Each path below is one point turned by a fixed rotation once a step. After each direction that follows a path, write how fast that rotation turns it, in degrees per step (0 if it stays still).
Each turn is a multiple of 5 degrees from 10 to 175, or 0.
Path 1:
1,-19,-15,-6,18,-36,2,-15,0,-29,-8,30,12,3,-50,-45,29,-8,16,-5,14,-11,-12,8,-19,6,20,9,16,9,-2,3,13
-5,5,-22,-23,7,-30,5,14,-25,-20,-22,33,15,3,-39,-31,29,-12,5,-9,17,-31,-24,-4,-27,-6,8,1,11,5,3,25,14
-8,-20,-8,-26,-5,-29,8,5,-1,-13,-10,16,32,-6,-38,-46,28,-10,1,-13,19,-29,1,-2,-38,0,20,-8,16,5,19,0,-1
4,-22,-21,-3,20,-25,2,15,-15,-14,-19,47,24,-16,-38,-39,26,16,9,-15,13,-19,-1,-7,-23,10,16,2,-1,8,6,13,-10
8,-22,-18,-6,3,-38,0,-8,-4,-23,-12,36,3,-4,-46,-48,27,-20,16,-3,8,-24,-7,5,-15,-7,20,13,8,4,5,1,10
-9,3,-16,-22,19,-29,7,6,-14,-26,-13,24,22,6,-44,-31,35,-2,8,-9,19,-18,-24,0,-29,7,9,0,16,10,-3,18,18
-2,-15,-14,-23,-11,-27,7,13,-13,-9,-17,26,27,-7,-34,-40,26,-15,1,-14,18,-39,-4,-6,-31,-11,17,-10,8,1,21,11,-3
-2,-27,-13,-7,20,-27,4,3,-2,-17,-13,34,31,-11,-40,-46,24,12,6,-14,14,-12,3,-1,-31,16,21,4,9,10,9,2,-8
9,-15,-25,-4,8,-34,-2,7,-18,-19,-20,49,1,-9,-41,-40,24,-9,15,-4,7,-26,-9,0,-10,-7,15,14,1,2,3,10,8
-7,-7,-12,-23,7,-35,7,-6,-2,-26,-6,17,18,7,-49,-39,37,-13,14,-6,17,-18,-16,4,-28,3,15,-1,22,9,0,6,20
-5,-7,-19,-23,4,-24,9,19,-22,-12,-21,31,30,-5,-34,-29,30,-2,1,-16,21,-36,-12,-7,-30,-4,12,-14,6,5,13,24,-2
-1,-33,-12,-8,4,-28,3,-5,1,-15,-13,30,27,-10,-38,-52,21,-4,3,-13,14,-22,6,1,-31,3,26,3,8,6,18,-3,-9
3,-12,-23,-4,23,-31,-1,12,-17,-24,-18,48,12,-9,-43,-40,25,9,14,-7,8,-14,-12,0,-20,9,14,16,4,9,-2,11,9
1,-10,-17,-23,-6,-37,6,-1,-7,-23,-8,25,7,2,-46,-40,35,-24,17,-3,13,-30,-14,1,-20,-11,14,1,14,3,5,4,20
7,-14,-1,12,7,2,-2,-11,3,2,-3,6,3,-2,1,-3,-5,4,-4,-4,2,1,7,1,6,1,6,-5,-6,3,3,5,-15
90
-2,8,-4,2,13,4,0,10,-9,0,-4,7,4,-1,1,8,1,14,-1,-3,1,4,-6,-4,0,7,-5,0,-3,3,-6,11,0
160
6,7,3,-3,5,-5,-9,-4,0,-3,4,5,-3,-6,6,-6,-4,13,-5,10,5,-3,0,-1,-1,-11,-2,-9,9,8,3,-5,3
0
Path 2:
-12,-23,-14,13,-6,-32,23,-2,16,10,-2,8,-33,-36,-29,32,-2,14,1,-6,13,12,-6,-16,0,-10,2,11,10,12,-43,11,35
-6,-15,-11,16,-5,4,-2,12,18,19,-2,0,-34,-32,-5,43,8,0,3,7,5,-4,14,-20,-25,16,-31,-10,16,15,-25,-9,48
-10,-29,-11,-24,-8,-5,12,31,19,13,16,17,-25,-18,2,20,6,1,5,-10,-16,6,3,8,-8,-5,-11,2,3,10,-41,14,62
-12,-45,-11,27,-16,2,34,17,3,9,14,11,-22,-28,-17,16,-11,9,33,2,14,5,7,-5,-19,7,-8,2,-1,-5,-38,5,33
4,-14,-1,9,4,2,12,21,28,18,13,-10,-26,-25,-25,19,-15,-11,16,-20,-2,-16,35,-9,-25,3,11,1,12,7,-26,-13,55
-17,-11,-28,-7,-11,-17,33,15,15,19,2,-10,-24,-46,-13,13,2,-1,-2,-4,6,-16,0,2,-6,-10,0,31,-9,8,-31,7,50
-13,-8,-14,19,-16,2,25,17,-1,4,10,5,-31,-36,-7,27,1,21,25,5,1,-5,29,-27,0,10,-20,10,17,33,-22,1,37
-5,-18,-1,0,0,-20,7,5,28,2,18,14,-32,-24,-27,33,1,8,-1,-19,-12,8,-1,-16,-4,-9,8,-4,24,18,-37,10,53
-12,-35,-16,9,-12,-15,10,7,11,25,-9,1,-29,-39,-8,37,0,4,0,10,23,6,-3,-5,-23,9,-23,-2,1,-6,-34,8,41
-4,-23,-13,-4,-2,17,9,39,16,17,7,11,-26,-11,1,20,2,-7,20,-2,-14,-3,26,-4,-17,8,-27,-6,8,18,-39,-11,54
-13,-37,-8,3,-16,-4,34,18,13,3,31,8,-18,-29,-20,8,-4,2,22,-13,-6,-4,-7,6,-13,-6,11,11,-3,-4,-33,15,53
-5,-20,-7,24,-7,-8,25,15,10,23,-1,-10,-26,-37,-22,22,-23,5,25,-6,23,-8,39,-16,-18,9,1,11,6,4,-26,-4,33
-6,5,-20,-2,6,-7,17,16,28,12,5,-8,-29,-33,-21,19,8,-10,-3,-13,-12,-18,10,-10,-8,-11,-1,18,8,26,-32,-14,57
-22,-17,-17,0,-27,-13,25,10,0,7,15,7,-30,-48,-2,29,8,24,6,8,4,-4,0,-13,-1,4,-16,16,6,16,-18,24,46
-1,0,4,7,-8,7,-3,-1,-6,2,2,-4,0,-7,6,6,-4,5,5,7,8,-4,8,-5,-6,13,-6,-4,2,-3,14,3,-2
145
-1,11,-3,3,0,0,10,0,-1,-1,1,-10,1,-7,-6,-8,-5,0,3,-4,1,-12,8,-2,4,-4,11,14,-3,4,6,-3,-1
55
-5,7,-1,5,-3,1,3,4,-8,9,2,-1,5,-3,-1,-7,-11,-8,-8,-9,-7,15,-4,-8,2,-2,-6,-3,0,-4,6,0,0
0
-1,-6,6,5,-4,1,7,0,-5,-11,12,10,1,4,-4,-3,-3,10,12,-3,-5,7,0,-3,7,-1,7,-2,5,3,-1,7,-4
100
Path 3:
-20,28,-15,3,-11,-3,6,-1,-28,12,29,16,13,-15,-21,10,-2,9,13,-4,-31,2,-36,29,48,13,-14,11,22,-3,0,30,-7
-34,20,-20,-10,-12,-2,16,12,-26,13,30,14,0,-26,-10,7,-11,13,13,-3,-30,-1,-50,26,37,-1,4,4,13,-1,1,26,-9
-42,7,-19,-9,-12,2,-1,16,-21,3,29,5,8,-24,-8,4,-31,7,15,2,-36,-3,-50,25,30,-2,9,6,26,-2,-18,12,-3
-40,6,-5,-3,-15,-6,-10,8,-29,0,23,11,14,-5,-19,9,-39,0,5,-3,-23,-8,-42,30,39,0,-17,3,28,-7,-20,14,1
-38,15,0,-13,-10,-11,13,9,-33,7,18,15,-3,2,-12,-4,-38,4,-1,-9,-12,-11,-43,28,44,-7,-22,-7,15,-8,-14,25,-6
-35,19,-3,-19,-1,-7,18,12,-23,4,17,3,-5,-1,6,-27,-41,7,11,-4,-20,-8,-41,22,38,-7,-4,-10,19,-3,-27,24,-15
-22,24,-4,-6,2,-4,0,0,-18,-1,19,-1,14,5,1,-29,-39,0,19,-1,-29,-4,-29,24,43,8,-10,1,35,-2,-35,25,-13
-13,33,-2,-2,-2,-7,3,-9,-27,7,20,10,14,6,-11,-20,-17,3,16,-6,-23,-3,-26,29,53,17,-25,4,27,-2,-17,39,-13
-17,38,-12,-10,0,-5,21,-2,-26,14,23,14,-1,-11,-7,-20,-4,12,19,-4,-26,1,-37,24,46,12,-7,5,13,4,-6,41,-18
-22,27,-22,-5,-2,4,5,6,-17,8,27,7,6,-24,-4,-15,-10,13,26,5,-42,3,-41,25,35,12,12,12,23,8,-15,28,-11
-27,18,-16,6,-10,3,-13,2,-23,5,27,13,18,-19,-21,7,-13,8,17,5,-41,0,-39,30,38,16,-4,15,26,2,-14,21,1
-35,15,-11,-1,-15,-3,2,9,-34,12,26,22,4,-15,-25,17,-16,11,4,0,-27,-6,-46,32,42,3,-14,4,10,-2,-2,24,2
-41,12,-13,-13,-9,-2,15,23,-28,9,25,13,-6,-17,-7,4,-31,13,5,2,-29,-7,-51,26,37,-10,3,-6,8,-2,-13,15,-6
-39,7,-8,-8,-6,-1,-1,18,-21,-1,23,1,11,-5,-2,-4,-46,3,10,3,-34,-7,-41,26,39,-5,-2,-5,29,-8,-31,7,-4
-5,-6,-2,-4,7,-5,-8,4,6,5,-2,2,7,5,1,7,-8,1,-2,-5,0,5,3,3,8,6,6,0,-8,9,5,5,-16
0
-1,5,6,-4,2,-2,-5,-10,1,-2,-8,4,-5,3,0,-19,-4,-3,5,-1,9,-3,0,0,-6,5,-1,6,-1,8,-5,11,-2
35
3,-2,5,9,-3,-2,-14,-7,-3,-2,-1,2,11,7,-10,8,0,-5,-3,-1,2,-1,6,3,4,7,-13,4,7,-3,-1,0,6
100
-13,-10,3,-1,-3,2,-9,5,-4,-1,-4,8,-6,-3,-7,5,-9,2,-5,5,2,-6,-8,3,-7,-4,2,-1,-9,4,-3,-5,9
40
Path 4:
-14,0,-3,-13,23,-7,16,25,-17,14,-8,-1,29,-11,-16,4,-19,1,2,0,-11,-34,24,33,-2,26,-26,6,-15,32,10,8,-25
-10,-3,11,-21,21,5,12,32,-12,2,0,18,28,-7,-36,1,-28,10,5,4,0,-39,18,15,4,18,-17,22,4,12,18,9,-29
-10,-9,24,-10,21,4,6,27,-14,-7,-3,0,15,-18,-20,-3,-20,-1,19,-14,6,-47,36,22,-2,-1,-18,16,4,19,32,1,-16
-13,2,9,-11,29,-13,27,23,-13,11,-2,0,15,-23,-23,4,-14,-11,11,-4,-6,-32,30,27,-10,16,-20,11,-16,36,25,0,-5
-14,9,-4,-11,29,0,19,22,-22,4,-2,14,32,-11,-27,5,-32,-4,4,7,0,-38,4,18,-11,16,-17,25,-1,26,22,3,-23
-12,-5,9,-8,19,9,-1,26,-20,-4,-9,-3,31,-8,-9,-1,-27,7,10,-7,2,-49,26,29,0,9,-23,12,3,20,18,6,-32
-9,-12,17,-20,21,-6,16,31,-6,10,-1,3,17,-16,-30,0,-12,5,7,-4,-8,-35,41,29,6,21,-23,7,-10,22,17,8,-18
-11,3,15,-17,31,-2,22,27,-12,0,4,18,17,-19,-39,3,-25,-4,13,-2,5,-35,18,12,-8,9,-13,27,1,18,33,1,-10
-14,5,5,0,27,2,10,20,-25,-4,-7,-4,25,-17,-7,1,-26,-9,18,-9,4,-46,18,27,-14,0,-20,17,-2,32,29,-1,-15
-14,0,-2,-12,24,-6,16,25,-17,13,-7,-1,29,-11,-17,4,-18,1,1,0,-11,-35,23,34,-2,26,-25,7,-15,33,10,7,-24
-11,-4,11,-20,22,5,11,31,-13,2,0,19,28,-8,-37,0,-27,11,4,4,0,-39,19,16,5,19,-18,24,5,11,19,9,-28
-10,-9,24,-10,22,5,7,27,-13,-7,-3,-1,15,-18,-18,-3,-20,0,20,-12,5,-48,36,23,-2,-1,-19,16,4,19,32,1,-15
-12,2,9,-11,29,-13,26,23,-13,11,0,-1,16,-23,-24,4,-15,-11,11,-5,-7,-31,29,26,-10,15,-21,10,-16,36,24,1,-6
-15,10,-4,-12,30,-1,19,23,-22,4,-2,15,32,-11,-28,4,-31,-3,5,5,0,-36,3,17,-11,16,-17,26,-1,27,21,4,-23
-7,-6,4,2,-1,7,7,-8,-2,2,2,-6,3,11,-6,-1,14,1,2,8,3,-7,-2,6,2,-4,1,12,-9,0,1,-5,-2
0
-3,6,-14,5,0,1,-3,-3,-8,2,-5,-3,11,6,9,2,-5,1,-6,5,-3,-1,-12,5,-3,6,-3,-1,-3,6,-8,2,-9
80
0,-4,0,0,-1,-7,3,0,3,7,-2,-10,-3,-3,5,0,9,-2,-1,-3,-8,4,13,10,2,6,-4,-12,-11,8,-5,1,3
120
Path 5:
-13,-2,27,41,17,15,36,5,-2,-2,-31,10,12,-1,32,26,-18,9,6,-4,24,11,-12,-37,-18,-29,2,7,-24,-7,12,-9,12
-10,-17,11,23,18,-14,24,0,-3,-9,-18,39,20,4,35,33,-14,2,28,7,12,6,-15,-10,-19,-37,28,10,9,-23,10,-3,20
11,-10,30,30,-4,4,2,-8,-9,-24,-3,34,20,-1,41,9,2,-7,31,5,39,-26,3,-16,-8,-37,18,-2,-8,-8,4,-14,16
-14,2,36,15,9,-1,-5,4,-2,-42,-9,34,6,19,22,5,-27,-9,28,-10,35,-6,3,-16,-15,-29,24,24,-11,16,17,9,-10
-19,-15,31,23,23,30,3,-4,-13,-34,-3,32,9,-4,13,17,1,-3,4,-18,14,-2,1,-42,9,-27,26,22,6,23,23,5,16
-38,-36,13,32,-4,2,21,-1,0,-33,-6,8,16,9,34,27,-1,-2,3,-30,13,-7,-18,-33,-9,-31,7,10,1,21,-4,3,6
-17,-33,14,52,15,0,4,10,-17,-12,-1,11,-7,21,17,32,14,-8,21,-1,7,-9,-27,-27,-14,-46,9,7,-20,0,17,-6,0
-15,13,24,37,11,12,23,4,-5,-6,-27,3,10,6,42,26,-4,-9,27,1,13,-5,-17,-27,-26,-30,-1,8,-16,9,32,-24,4
-18,0,16,17,15,-4,2,-4,-2,-9,-21,32,10,4,45,25,-6,-13,36,10,-3,-9,-17,-9,-18,-37,30,27,24,3,23,-4,17
-7,-7,28,31,-10,12,-19,-15,-5,-18,-9,22,9,-2,52,0,3,-11,19,6,25,-37,-2,-23,-3,-39,19,19,10,15,-3,-9,16
-29,-5,31,32,8,2,-21,1,0,-21,-9,14,-9,21,28,-4,-27,-7,14,-5,24,-8,-5,-28,-11,-38,17,41,-7,22,0,16,-7
-24,-13,29,43,30,30,1,0,-13,-2,-7,9,-2,-3,21,11,-10,0,-3,-9,12,7,-8,-52,8,-32,15,32,1,9,9,6,19
-35,-27,15,44,9,0,30,4,-1,0,-11,0,15,3,44,25,-19,0,5,-17,15,2,-21,-29,-12,-30,8,14,6,-3,-19,7,16
-2,-27,25,52,16,-2,11,12,-16,10,-5,20,-4,11,26,24,-4,-5,23,13,16,-15,-21,-14,-16,-44,21,3,-13,-25,-2,0,9
-2,1,0,0,-8,2,6,6,-8,1,7,2,5,6,3,-7,-1,-2,-12,0,-10,1,14,9,-3,-10,-5,4,-3,-3,7,1,5
0
0,1,-8,8,7,-9,5,-1,-4,7,8,-9,7,4,3,2,1,-4,11,-1,1,11,-2,-1,-2,0,-7,-5,-2,-12,3,-8,5
60
